In the rows, zero is written as 128.
One turn moves each row of this set onto another row. After a few examples, where does it send each row asked below?
nubiv: [116 151 156 116 107 131 143 160 149 165  92 103 129 155 128 148]
zop: [ 89 145  96 155 130 132 139 182 174 112  92 121 151 111 135 142]
Nesed: [105 153  97 147 128 143 141 137 138  98 133 144 119  85 138 166]
zufer: [122 159 139 134 139 150 148 166 104  98 128  95 128 100 108  97]
vimeg: [114 166 119 145 142 116 170 138 156  87 137 160 135 162 132 157]
givo: [112 150 111 116 128 136 144 128 151 177 120 121 133 159 100 153]
nafam: [115 123 106 168 139 143 114 117 162 104 121 167 140 154 149  98]
Maf: [112 149 116 138 124 142 128 114 127 189 130 119 130 114 115 116]
Tovo: [129 136 112 146 107 133 169 132 160  75 115 150 130 132 170 126]
zuvem: [ 88 166 110 168 148 151 124 113 139 120 147 155 124 102 126 135]
Fubis: [124 142 123 141 151  88 121 123 137 125 134 143 141 187 111 116]
fup: [123 142 170 153 148  87 124 140 133  90 117 138 135 168 135 130]
Leme: [134 157 105 127 104 101 114 163 117 161 129 118 122 111 136 111]
beris: [125 133 123 143 128  96 141 128 123 158 117 136 160 166 144  88]
kazib: [ 92 157 124 140 123 141 162 104 162  95 109 171 141 147 155 128]
Vusib: [104 167 105 114 106  88 132 140 106 124 125 107 121 104 134 141]
Tiroz: [ 87 137 127 129 152 175 134 132 131  74 101 113 139 124 103 110]
pelov: [156 131 131 120  96  89 146 122 130 115 112 125 125 140 155  96]
Libiv: [ 92 170 133 145 130 139 131 188 146 145 113 123 133 138 129 171]
Gido: [118 141 144 103 128 148 173 154 111 112  96  94 145 124 110 107]
Zun: [103 163 147 147 135 106 139 150 179  96  90 171 150 133 144 112]
Tese: [128 128 158 137 107 150 145 128 176 125  90 104 123 176 138 120]
duvub: [ 76 162 126 110 144 169 123 157 124 121  95 122 146 126  99 111]
maz: [110 184  87 141 117 130 136 182 160 131 139 124 121 155 128 139]
Tuga: [ 98 162 141 170 146 124 129 180 152  92 121 147 139 159 145 148]
firov: [ 99 158  73 155 103 145 143 161 149 113 129 102 123 116 154 129]
tir: [120 148 144 162 131 145 101 136 142 113 138  86  91 111 109 142]
funaf: [130 141 167 143 140  92  99 129 116 122 127 102 111 136 107 133]
Vubon: [120 143 138 103  99 102 151  82 135 108 103 122 121 136 139 116]
susut: [119 139 147 107  99 115 131 117 177 132  70 111 127 124 122 103]
nov: [115 136 118 111 123 126 127 106 121 157 115 129 122  97 113 155]
zos: [121 119 132 117 128 111 130  98 138 147  96 162 151 155 134 117]
sor: [132 103 127 167 131 132 144 123 181  94  96 103 138 125 132  99]
Futo: [140 171 120 127 120  85 124 135 125 118 152 105  99 135 108 127]
Defit: [117 150 111 153 147 147 133 105 150 111 156 118 102 122  96 156]
Zevif: [101 161 151 114 147 136 110 145 109 117 105 126 142 138  97  77]
Fet: [109 171 135 143 139 162 151 186 128  95 118 129 145 131 127  82]
dorin: [125 126  99 177 124 126 138 126 148  91 132 120 136 154 158  83]
fumim: [105 148 123 135 135  85  95 143 136 112 107 105 122  86 105 129]
Livi: [111 151  81 165 119 160 105 158 155 138 136 135 120 112 142 114]
gulo: [119 154 138 139 121 138 150 159 163 177 100 116 137  92 116 127]
Dimuk: [134 128 153 150 149  71 140 146 133 132 104 133 158 121 122 108]
zeli: [128 140  99 159 122 150 124 121 181 106 138 113 111 175 123 102]
derir: [118 156 139 175 140 143 118 129 173 100 127 130 112  79 116 111]
fonad: [118 132 144 169 123 175 128 126 179  94 117  99 103 144 131 132]
Pid: [144 151 132 110  98 123 174 112 166 120 118 112 111 166 127 128]
zot: [100 135 143 117 152 135 161 144 111  73  94 124 158 142 116 111]
gosan: [118 153 151 126 128 165 136 146 138 104 102 120 138 149 120  57]

zeli goes to Defit
Fet goes to duvub
pelov goes to nafam
Where do these go?
zuvem goes to Vusib
fup goes to Tuga
fumim goes to Dimuk

